rotation steps, each row followed by its count of steps
The counts run from 0 to 186.
[  8.3  29.2   6.6  26.9  11.4  -8.1  -0.8 -42.1   9.4 -15.4   0.7   0.2
  10.2  -2.2  18.2   8.1  19.5 -26.6   7.5 -50.6  -7.7   0.2  28.8   3.9
 -19.9 -10.8 -10.9 -49.8  -3.3   7.4  20.5  -2.2   5.8  29.0  10.8  23.2
  14.7  21.3  -8.8  31.2   6.9  36.2  20.5 -14.2  -0.3 -19.8   4.2 -27.7
  12.5   2.4 -20.7  -3.7  -1.6   5.7  -1.0  -9.1  -3.4  24.8 -19.7  27.8
   5.8  23.9  25.9   2.8   8.2  -7.5  27.3 -51.0   7.8]  13
[-24.0   0.3 -35.2 -34.7 -25.3 -10.4  -7.1  -4.7  -4.6  -8.8  -5.5  20.4
  -6.9 -23.9  32.7 -34.4   3.2  -3.6 -20.3  24.1 -20.7  38.5  -5.4  -8.3
  36.9   1.1  -2.9  12.3   2.9 -19.6  28.3   7.5   1.6  -8.6   5.3  10.6
  21.7  -5.8  40.5  -6.7 -11.3   5.5  -6.7  -1.8  10.3  -1.1 -14.1 -13.0
  46.8 -27.6 -49.4   5.4 -19.6 -20.4 -11.8  11.4   5.4   0.5 -19.7  -3.4
 -13.7 -16.7   6.7 -24.0 -18.9  32.9  -6.8  -3.7 -31.8]  57
[ -3.4  20.3   2.2  12.9  19.2 -16.7   4.7 -27.9  18.0 -21.9  -6.9   9.2
  -3.7   8.8  11.6 -15.2  16.2 -19.1 -21.4 -34.2  16.9 -14.2   9.7  -9.8
   3.6 -23.2  13.7 -22.3 -17.5 -10.2  14.7  18.4   7.6  28.8   6.3  37.2
  28.4   2.8  -5.5  46.5   9.7  16.9  18.9 -26.3  12.5  18.7  22.8   4.8
   5.6 -15.7 -13.2  -7.9  10.3  10.1   4.0   4.9  -5.0  35.0 -13.8  12.0
   5.5  29.8  19.0 -34.1   1.0 -12.8  48.8 -43.2  -1.1]  160
[-37.9   1.1 -27.4   3.0  13.5  -6.5   7.7 -10.9   1.1  -2.7   7.3  34.8
  -9.6 -14.1  18.2 -12.1  28.5  17.1 -37.2   3.8  -9.9  38.8  -5.1  -5.1
  52.9  -1.0 -14.0  -0.4  20.7 -48.7  40.5 -14.1   3.6  -1.3  -3.2  26.0
  16.6  13.3  -1.6   0.6  -8.0  28.4   1.0 -18.4   9.0 -15.8  -9.8   3.9
  28.4 -20.9 -25.6   6.5 -11.0  -8.3   2.3   1.7  16.4   3.3 -34.3 -11.6
 -19.5  -0.4   0.8 -23.0  -7.5  36.5  14.1 -24.3  -1.7]  52
[-15.5   1.3 -13.5  -4.2 -45.5   4.7   1.6 -22.9 -19.8 -19.9 -19.8   2.0
 -14.1 -29.3  30.0 -12.9  12.3  -2.6 -24.2  -9.2  -1.5 -16.9   7.4 -23.4
   5.5  -4.8  23.0  14.5  -5.5   3.9  21.3   5.4  15.8 -12.3   1.0  29.3
  20.9   7.8  10.1  20.4   1.6 -16.4   6.6  12.6  33.2  38.4   2.2   5.6
  20.3 -14.4 -16.4 -20.9 -24.9  -7.9   2.8  22.4  -1.5   8.0 -44.3 -11.8
  -6.8  -6.8  23.8 -49.3 -12.6  48.5  21.2 -13.6 -29.2]  143
[ -3.6  15.1  -6.7  -8.1 -16.3   1.4  -6.9 -28.9  11.8   5.7  -6.3  33.7
  -2.1 -36.9  -1.1   7.3  21.2  12.5  14.5 -17.4 -19.5  41.2  10.4  -7.2
   4.2 -27.8 -28.1  -1.5  21.8  -5.3  25.3  -3.6   1.6  11.0   8.0   8.3
  10.8  20.5  27.6 -32.1   7.7  -6.1   5.5   6.9  24.2 -43.9   4.5  -6.7
  43.6  -9.8 -47.3 -25.3 -11.2  -7.3   8.8   7.8 -13.4  -8.2 -24.5  12.3
 -35.2  28.5  -7.2   9.3   4.6  41.7  -0.9  -6.7 -25.4]  184
[-22.1  28.2  27.4  16.6  -4.6  11.4   9.4 -30.0  39.9 -21.8  12.1  47.9
   0.7  -6.3   4.3 -30.6  10.7  11.0 -36.7 -31.0  13.0   1.9   1.3  -7.9
  40.0 -42.7  -9.8   9.0 -14.6 -14.0  45.4  -0.6  -3.1  14.2  20.8   3.8
  15.2   4.3   0.0   3.1   3.7 -12.2  -0.4  11.5   9.3 -15.3  12.6  26.5
  22.8 -14.1  -8.5  -8.8  25.9  27.5   8.1  14.3  -9.2  19.5  -8.3  11.5
 -33.9  17.3   3.4 -39.3  -4.8 -13.4   6.2  -5.7  -1.8]  180
[-12.6  17.1  -1.4  42.3  -0.5 -15.5  -7.0 -16.9  -1.2  -9.9  -5.6   6.5
  -3.4  14.4  16.6 -29.3   7.5  -3.6 -28.8 -29.8  15.4 -12.0  11.5 -16.5
   7.8 -34.5  22.9 -15.7 -19.0  -5.2  35.1  -8.0 -12.6  29.3  -0.6  36.1
  -1.8   1.3 -22.5  42.3   3.6  24.6   7.3 -12.9   3.6  32.1  13.4   2.3
 -10.5   7.6 -14.4 -12.9   7.2   1.5  14.6  23.5  14.5  -5.0 -15.2  -8.9
  -9.0  26.6  17.1 -41.1 -13.6  22.8  37.4 -46.8   0.2]  154
[ -4.9  -1.9 -48.7  -7.1  15.7 -28.1 -19.9 -13.7  -3.4  -2.7 -12.0   0.3
   6.1   4.7  22.5 -25.9  19.5 -15.3 -29.7   7.4 -17.6  35.0  -2.7   5.0
   8.3   4.0  -1.5 -25.2   6.9 -29.2  33.5  -8.3  -4.9  30.1   9.5  20.4
  19.8   5.6  -2.8  33.3 -10.2  56.0   2.1 -23.9  -9.3  -7.9  -7.0 -17.0
  34.2 -11.7 -47.7   8.8 -11.0 -14.1 -16.4  -8.8   8.9  14.0 -15.6  16.2
   2.4   6.2  19.7 -13.5  -3.6   1.9  14.3 -38.8  -4.0]  146
[-20.9  21.3   8.7  -8.8 -43.0  14.8  13.8 -12.6  -0.4  -9.0   3.2  30.9
  -6.9 -38.4  22.0 -10.6   4.1   9.9  23.0 -15.4  -0.8  21.2  11.6 -19.6
  30.5 -21.6  -5.6  11.1   4.3   1.5  28.3   7.3   3.6 -24.2  -1.2  10.9
   6.5   5.6  26.7 -27.6  -1.6 -27.5   5.9  11.6  28.3  -0.3  -7.1  -9.0
  24.5 -14.1 -25.2 -13.2 -12.5  -5.6   9.4  27.6  -3.1   0.2 -24.4 -23.9
 -34.6   1.2  -2.1 -17.0 -17.7  62.1   4.3   6.0 -24.9]  42
[-13.0  -8.6 -46.7 -23.9 -14.5 -14.4 -20.7  -6.8 -13.4   7.9 -15.9  17.5
  -1.3 -17.4  20.5 -26.9   3.5  12.2  -8.0  19.9 -12.9  49.3 -12.1  -1.3
  28.3 -12.3  -3.9   2.0  20.9 -25.3  41.8 -19.6  -3.1  13.8   0.1   0.5
   8.9   7.9  10.2 -12.2  -7.9  26.2  -8.7   0.7   4.6 -11.4 -10.2  -7.4
  42.1 -14.5 -52.1  -6.4 -19.9 -12.3  -5.9  13.4   7.8 -10.1 -14.8 -14.2
 -26.7   0.7  -2.1 -11.8 -11.8  49.4   4.5  -4.0 -29.2]  131
[-23.9   5.5 -11.4   9.1 -40.4  11.3   3.7 -23.3 -18.4 -18.4   1.6  -2.0
  -7.2 -25.1  42.1 -22.7  14.1  -9.7 -38.9  -6.9 -20.6   0.4  17.5 -11.3
   8.8   8.7   7.7  -1.8  -9.1  -1.1  35.9 -16.8   5.9 -23.5   7.5  29.7
   8.1   7.1  10.3   8.2 -10.5   3.5  -1.1  14.0  15.6  16.6 -26.4  -4.0
  31.5   6.1 -12.8   0.4 -27.6 -13.9   2.0   6.5  13.3 -14.1 -51.1  -3.7
  -8.2 -22.8  32.4 -39.3 -20.3  38.1  -4.0 -24.2 -15.4]  142
[-12.2  27.2   9.3  12.7  24.4 -19.2  -1.1 -27.8  25.0   1.5  14.8  31.6
   3.4  -2.0   5.7 -19.8  14.1   3.8  -5.5 -13.7 -10.3  46.0  16.6   1.6
  15.4 -30.7 -30.8 -37.5  -1.3 -10.4  32.4  -3.3 -16.1  28.7   4.9  15.7
  13.3  10.5  17.8 -14.9   0.9  25.7   7.6 -22.2  -2.5 -43.6   3.5 -12.0
  30.0  -4.2 -45.0   1.5  12.4   1.7  14.2  -2.6  -2.2 -20.3 -11.4  20.1
 -26.1  37.1 -10.7   2.3   2.4  -5.4   5.5 -42.8   2.8]  99
[ -0.7   5.6 -27.5   0.1   5.2  -9.7  -2.8 -11.4 -12.1 -27.3   2.1   1.5
  14.6  18.1  50.7 -30.2  -0.8 -24.1 -11.0  -3.3  -2.4  11.3  -0.6  12.5
  18.7   9.0   6.4 -38.3  -9.0 -18.3  52.7 -16.3   6.9  24.2  12.7   6.0
  19.1   7.0 -21.7  34.3 -12.2  59.1  -1.7  -8.3 -24.4   8.8 -21.1 -19.3
  24.4  -5.8 -11.4  25.9  -3.6   8.1 -19.0  -1.0   8.1  32.4  -2.1  -8.3
   4.8 -13.3  29.4 -18.0  -8.6   0.2  23.9 -30.4   5.6]  140
[-22.7  35.6  27.0   6.5  -0.3  -5.6   5.0 -21.6  31.5 -14.1  27.1  34.5
   5.6  -8.2  19.2 -41.0  -0.4  -2.1 -13.1  -9.4 -11.7  37.2  16.6   0.8
  27.4 -27.6 -25.5 -24.0 -19.3  -5.3  35.7   2.9 -18.3   9.1  21.0   2.0
  15.9  -1.8  32.5 -17.7  -9.8   7.7  -0.6  -4.0  -9.3 -41.2 -12.1 -13.9
  36.4  -4.3 -37.4  13.9  19.5   6.6   8.3   5.8  -2.1  -6.8  -7.4  26.0
 -29.3  13.2   3.6  -8.5 -10.8 -20.8 -14.5 -25.4  -1.0]  25
[-24.0  18.3 -15.8   7.7  -0.8 -14.4   6.0   7.6   0.8 -15.1  -2.5  23.1
  -7.7   0.8  20.8 -21.5  15.6  -6.7 -17.7 -18.5  16.2   9.2  -5.8 -17.4
  44.5 -15.6  26.4   0.8   4.3 -34.7  24.3  11.1   2.9   3.2  -6.5  33.5
  10.3  -9.9 -10.5  39.9   0.6  22.5   7.2 -27.3  12.9  31.9  12.1  -7.4
 -10.8 -19.5 -18.1  -2.4  -1.0  -8.2  -2.7  22.1  19.9  43.1  -6.1 -31.3
  -6.0  11.3   8.9 -35.1 -24.8  38.3  44.0 -23.5   0.5]  59
[ -1.9  25.2   0.9   4.0   0.1  -0.2  -7.3 -11.8  33.1 -11.7  -5.7  48.8
   4.8   0.9   3.0 -25.8   5.3  10.9   2.5 -26.9  22.9  18.7 -15.0  -6.7
  40.9 -48.1   0.0   6.7   0.2 -19.2  42.4   2.9  -6.9  32.0  15.6  -5.7
   4.5   0.8 -13.8   2.6   9.2   9.2   0.7   2.9   6.4  -4.9  20.6  17.2
  10.7 -18.4 -24.5 -20.1  22.3  23.4  -1.3  25.2 -10.0  42.9  25.0 -13.1
 -40.5  31.6 -12.5 -20.6  -6.5  10.8  26.4   6.3  -6.6]  186
[-11.7  11.3 -13.5 -11.1  -2.3   1.3  -7.0 -14.2  17.4   0.7  -8.1  50.6
  -6.9 -22.9  -1.9 -10.0  19.8  22.0  -5.1 -12.1  10.2  30.0 -14.8 -11.2
  43.0 -42.6  -9.0  20.2  16.7 -24.2  38.2  -2.8   1.3  19.0   4.0   6.1
  10.7  10.3   2.2 -17.8   4.8  -7.4   0.1   2.4  23.8 -16.0  18.6  18.5
  29.0 -22.9 -29.0 -29.6   6.4  11.3   5.5  20.9 -10.1  15.7  -5.8 -12.5
 -38.3  27.4 -17.1 -18.3  -3.7  40.2  21.0   5.9 -23.3]  37
[ -9.3  26.4   3.3  16.3 -21.7  12.4  -0.3 -18.9  -1.4  -0.7  11.9  26.9
   0.5 -30.0  17.2   7.6  11.9   7.7  20.2 -27.0 -15.7  43.4  19.2  -7.7
  16.9 -21.0 -24.0 -20.1  22.2  -8.7  45.2 -27.0  -3.7   4.3   5.6  -0.3
 -12.6  23.0   3.1 -28.1  -5.3  21.4   1.1  10.7   3.0 -35.2 -18.3 -25.9
  22.3  10.4 -33.5  -5.3 -11.6  -1.7   8.5  10.6   9.8  -8.8 -21.7  -7.8
 -35.3   9.4   0.7  16.7 -11.4  57.2  -3.3 -20.9   0.3]  115
[  2.7  21.1   7.9  24.1   7.5  -5.8  -3.4 -36.5  16.2 -28.7  -4.8   9.9
  12.0  20.6  21.1 -34.5   1.0 -21.1 -22.3 -33.3  17.9 -20.6   7.1   2.4
  -0.5 -30.4  13.0 -23.0 -27.2   7.3  39.1  -1.1   0.5  39.2  21.8  13.8
  16.3   4.0 -19.5  42.8   6.5  20.4   6.3   1.2  -5.0  15.4  14.5  10.8
  11.4  -6.0  -5.7  -2.3  15.7  26.6  -3.5  12.8  -8.9  31.8   0.2  15.1
  -6.6  18.9  24.4 -37.0  -2.4 -31.4  29.6 -25.7   0.9]  86
[-20.6  11.0   1.3   0.0   6.4 -19.4   4.8 -31.2  18.0 -17.0  -9.9  15.7
 -11.4  -2.0  11.3 -37.3   8.8  -3.7 -40.9 -10.9   9.1  -9.9   4.4 -14.9
  10.1 -30.2  10.0   1.5 -27.8  -5.4  17.9  22.9   4.7  13.6  -1.8  41.1
  32.5  -3.2  16.7  24.6   9.1 -13.1  10.5 -20.2  26.2  20.2  28.2  17.3
  20.0 -24.6 -24.5 -13.5  12.5   7.4  11.8   8.6  -7.9  -1.4 -23.8  10.4
  -3.9  26.3   8.1 -56.2   0.3 -11.6  29.8 -29.3 -19.6]  159
[-15.2  12.0 -12.4  33.1 -34.6   3.8 -14.7 -17.7  -7.0  -8.1 -10.4   3.9
  -3.7  -8.5  20.3 -38.3  14.9   1.5 -54.2 -24.8  -8.5  -5.7   8.5 -13.1
   2.2 -23.3  20.2   8.4 -16.5  -4.9  41.7 -23.5 -15.2   3.0  15.0  21.8
 -12.5  -3.4 -10.5  36.0  -5.3  14.0  -1.9  15.5   7.2  22.9  -4.7   7.0
   1.7  18.4 -19.3 -11.2 -10.6  -8.3   6.1  25.3  20.2  -3.7 -31.8  -3.7
 -17.2   0.1  30.3 -49.7 -23.9  34.1  -1.8 -30.1  -5.8]  148
[  3.0  10.3 -18.6  21.5 -34.5  19.9  -1.3  -6.2 -11.5 -20.0 -13.6  15.6
   3.0 -11.0  30.2  -2.5  10.8  -5.3   0.8 -39.6  10.0  -5.8  -2.4  -4.7
  22.4 -12.5  20.5   2.5  15.2 -14.2  51.5 -24.4   8.0   9.9  13.9   4.4
  -7.6   7.9 -34.7  31.8   0.7  24.2   5.2  15.4   4.4  22.9  -9.3  -0.5
  -5.2  -1.4   1.1  -8.0  -8.9  10.3 -13.3  20.3  12.2  50.9  -8.4 -30.1
 -17.1  -8.4  27.6 -23.0 -19.7  48.8  28.2  -5.1   1.7]  54
[ -0.3   5.7 -19.0 -11.0  -8.0 -26.2 -14.7 -42.1 -11.1   2.7 -16.5 -10.3
   0.2 -14.3  14.6 -16.0   4.9 -12.2   2.5   3.4 -20.3  20.5  23.7  -1.9
 -33.8 -15.6 -12.1 -29.7  -7.0  20.1  20.2  -0.8   4.0  25.4  -2.9  24.5
  24.4  21.0  26.7  -2.5   5.9  13.6   6.1 -10.7  12.2 -12.8   4.5 -17.0
  49.0   0.0 -53.1 -18.2 -14.7  -8.6  10.1  -0.4  -9.0 -40.6 -33.3  19.2
  -2.9  28.6  10.3  -6.5   8.3  20.2  14.4 -36.0 -31.4]  83
[-24.7  30.1  19.4  17.7  -4.5  17.3  14.8 -27.1  31.0 -21.9  16.2  52.2
   1.6  -5.5  12.3 -25.3  12.1  14.2 -25.3 -32.1  14.5   1.8  -1.2  -5.6
  45.4 -39.5  -8.2   5.4 -15.0 -17.8  47.8  -4.0   0.5  10.2  16.9   4.0
  10.4   4.8  -7.6  -4.9   3.8  -7.9   0.3  10.9   5.4 -12.3   4.9  24.3
  19.8 -14.7   1.1  -4.2  23.0  30.7   6.6  17.0  -4.8  25.9  -7.4  -4.3
 -38.3  13.2   2.0 -36.1  -9.2   2.7  13.0  -3.4   3.5]  32
[-30.4  16.6   4.2  16.8 -10.2 -20.6 -10.1 -18.7  11.6 -10.4   2.2  14.8
  -5.6   7.4  19.3 -59.5   0.3  -2.5 -57.6  -2.2  -1.7   6.5   9.0 -14.7
  19.1 -29.4   9.3   0.9 -38.7 -10.3  29.2  -0.5 -25.4  11.5   9.0  21.9
   7.2 -13.4   8.3  22.8  -9.0   6.6  -3.0  -0.6   3.4  16.0   3.5   9.6
  14.4   1.0 -36.6  -2.9   9.5  -6.6  14.5  24.7   9.0 -25.1 -18.1   9.4
 -15.1   8.1  16.0 -52.8 -23.0  -3.0   0.5 -31.2 -10.9]  79
